In the rows, zero is written as 128.
Turns in one plane each, and the order they were made in; the first pair answered:
F:
[148 144  96 105  90 139 143 119 100  97] |-> [162 133  96 110 105 145 133 112 123  82]
[151 115 148 113 112 122 133 113 128 110] |-> [145 104 146 122 115 120 133 115 132 107]
[184 124 141 124 144 124 126 128 115 113] |-> [169  96 140 147 148 120 125 132 123 107]
Y:
[164 162 130 124 130 131 121 110 118 105] |-> [156 168 129 120 124 130 123 110 114 109]
[130 119  78 119 142 115 115 101 191  94] |-> [122 132  73 110 137 119 118  98 190 102]
[119 116 129 120 133 144 135 176 133 165] |-> [117 115 128 123 130 142 135 177 131 165]
[117  69 134 146 104 129 100 128 136 130] |-> [132  70 137 144 119 138  97 125 151 130]
V:
[122  87 123 160 118 105 109 164 103 120] |-> [ 91 103  98 147 130 127  96 139 160 112]
[142 165 117 120 132 146 164 136 108 183] |-> [132 164 114 121 143 157 162 128 130 184]
[145 107 128 119 134 126 110 130 135 110] |-> [143 110 125 115 130 125 108 129 133 107]
[115 184 161  80 130 155 136  93 144 149] |-> [147 161 192 101 127 135 149 118  93 161]
Pairs:
Each pair is two turns apart.
[ 96 120 126 142 149 191 138 147 186 188] |-> [129  97 159 164 145 170 151 174 130 202]
V, V
[ 97  88 122 124 145 143 133 147 171 147] |-> [ 95 132 126  92 119 141 149 151 132 174]
F, F
[125 156 148 114 139 146 139 133 140 162] |-> [112 155 149 116 126 137 145 138 122 163]
Y, V
[164 101 108 150 167 124 140 143 155 140] |-> [142 124  67 121 132 113 126 132 154 101]
V, F
[ 79  96 116 154  99 105 133 131 112 107] |-> [ 89  93 103 149 109 111 118 121 139  85]
Y, V
[146 131 185 117 123 131 140 116 142 117] |-> [125 141 158 102 105 127 131 107 151  94]
F, V
[172 119 149 144 164 145 152 127 144 127] |-> [182 127 150 136 143 129 154 136 107 120]
V, V
[144 122 121 123 124 125 159 136 161 124] |-> [126 118 120 130 115 119 166 143 148 131]
F, F
[127 124  78 122 117 125 131 169 116 137] |-> [155 136  79 108 129 134 121 159 131 129]
F, F
[134  79  83 150 155 153  98 106 174  81] |-> [123 130  72 113 155 175 104  94 188 110]
Y, Y
[ 67 123 140 144  88 114 135 124  99 123] |-> [ 98 141 153 129  83 111 136 127  76 128]
Y, F
[ 88 165 100 106 136 155 141 127 166 178] |-> [131 134 132 129 100 105 154 166  64 169]
V, Y
[142 127 147 121 102 102 117 134  92 102] |-> [169 119 152 126 125 112 111 131 113  98]
Y, Y
[121 127 143 127 107 108 127 138 122 128] |-> [115 120 139 133 124 120 121 129 156 123]
Y, V
[156 151 123 101 107 117 115 110  98 101] |-> [164 140 119 108 127 127 105 102 129  89]
F, Y
[ 76 166 106 131 123 127 164 138 121 152] |-> [ 82 117 116 168 120 105 159 149 104 127]
Y, Y
[126 103 147 182 124 102 133 129  87  93] |-> [149 115 155 171 127 103 136 132  74 101]
F, Y
[164 103 126 132 134 125 124 146 119 134] |-> [151 103 126 134 126 120 130 150 107 141]
F, F
[160 128 163 154 119 127 120 132 134 115] |-> [156 125 162 159 126 132 122 133 142 122]
F, Y
[121 126 166 128 140 124 119  97 142 108] |-> [110 116 167 138 141 123 122 102 141 112]
F, Y
[151  92 131 146 156 144 129 109 156 127] |-> [127  84 131 158 150 140 139 121 146 144]
F, Y
[155 125 182 140 148 144 111  95 156 137] |-> [101 102 181 167 126 126 129 116 125 155]
F, F
[ 92 120 146 141 123 113 139 139 114 131] |-> [103 134 156 133 145 132 140 130 138 149]
F, V
[113 115 139 161 132 138 137 156 101 135] |-> [152 159 143 120 134 148 133 143 100 137]
F, F
[118 151  97 112 139 123 107 130 124 126] |-> [130 117 128 146 153 116 118 146 105 143]
Y, V
[ 66 167 139 124 149 177 150 133 169 214] |-> [ 51 183 134 110 125 166 151 129 146 208]
F, Y
[ 78 122 171 111 101 111 131 119  98 123] |-> [106 135 176  96 100 110 124 113  92 113]
F, Y
[120  87 125 172 126 106 124 155 128 118] |-> [123 100 116 158 106  96 122 157 107 109]
V, V
[120 155 147  95 132 131 135 107 139 167] |-> [123 143 157 105 116 112 142 121 103 167]
V, Y
[ 87 149 131 136 151 144 133  97 176 110] |-> [ 66 156 128 134 135 137 140 102 157 119]
Y, F
[152 123  97 135 139 118 139 169 112 149] |-> [134 133  82 126 151 135 131 153 154 145]
Y, V
[110 162 124  90 135 145 132 118 153 153] |-> [ 77 141 123 107 100 117 138 129 113 141]
Y, Y
[118 149 114 104 124 142 150 104 145 135] |-> [109 142 110 108 122 140 148 102 150 128]
F, Y
[134 161 137 119  76  84 131 140  91  84] |-> [133 123 174 168 169 139 138 130 188 137]
V, Y
[108 129 152 108 122 141 135 101 122 152] |-> [110 126 155 111 124 140 135 103 120 153]
V, V
[106 174  72  82  90  87 102 104 142 105] |-> [188  93 170 168 166  92 130 147 119 168]
V, Y
[ 82 143  87 101 101 135 136 131 156 126] |-> [110  87 136 154 108 109 155 165 102 142]
Y, V
[ 94 123 148 151 126 134 123 141 117 148] |-> [100 150 148 129 130 147 122 131 128 157]
F, V
[138  89 141 162  98  72 128 142  61  92] |-> [192 146 145 109 102  87 121 125  62  95]
F, F
[115 165 111  92 127 140 129 125 148 145] |-> [105 158 106  97 125 139 123 121 156 134]
F, Y
[133  95 124 166 142 156 133 148 173 171] |-> [ 92 152  81 115  80 140 133 142 138 158]
F, V
[127 136 119 123 117 124 130 139 114 130] |-> [134 122 123 134 122 120 127 141 114 124]
Y, Y
[150 118 138 152 101 103 148 144  87 139] |-> [ 84 122 115 156 124 135 146 121 162 154]
V, F
[149 125 142 106 120 121 117 132 113  91] |-> [145 108 141 121 130 124 114 133 127  86]
Y, F
[ 81 113 175 142 120 118 143 102 119 149] |-> [ 98 131 180 126 114 117 146 103 103 155]
Y, F
[127 147 110 117 139 136 131 124 130 140] |-> [146 138 117 122 131 122 132 133 106 131]
F, V
[114 158 108 102 129 141 122 109 148 137] |-> [130 120 150 143 127 118 142 139  93 158]
Y, V
[ 93  94 102 134 137 124 126 170 130 151] |-> [112  86 106 138 152 129 122 169 142 148]
Y, Y
[ 80 149 188 154 140 152 121 120 153 168] |-> [ 73 160 187 145 124 145 124 122 134 171]
F, Y
[165 131 186 127 145  98 127 101 114 129] |-> [143 159 160 103 150 119 118  79 158 124]
Y, V
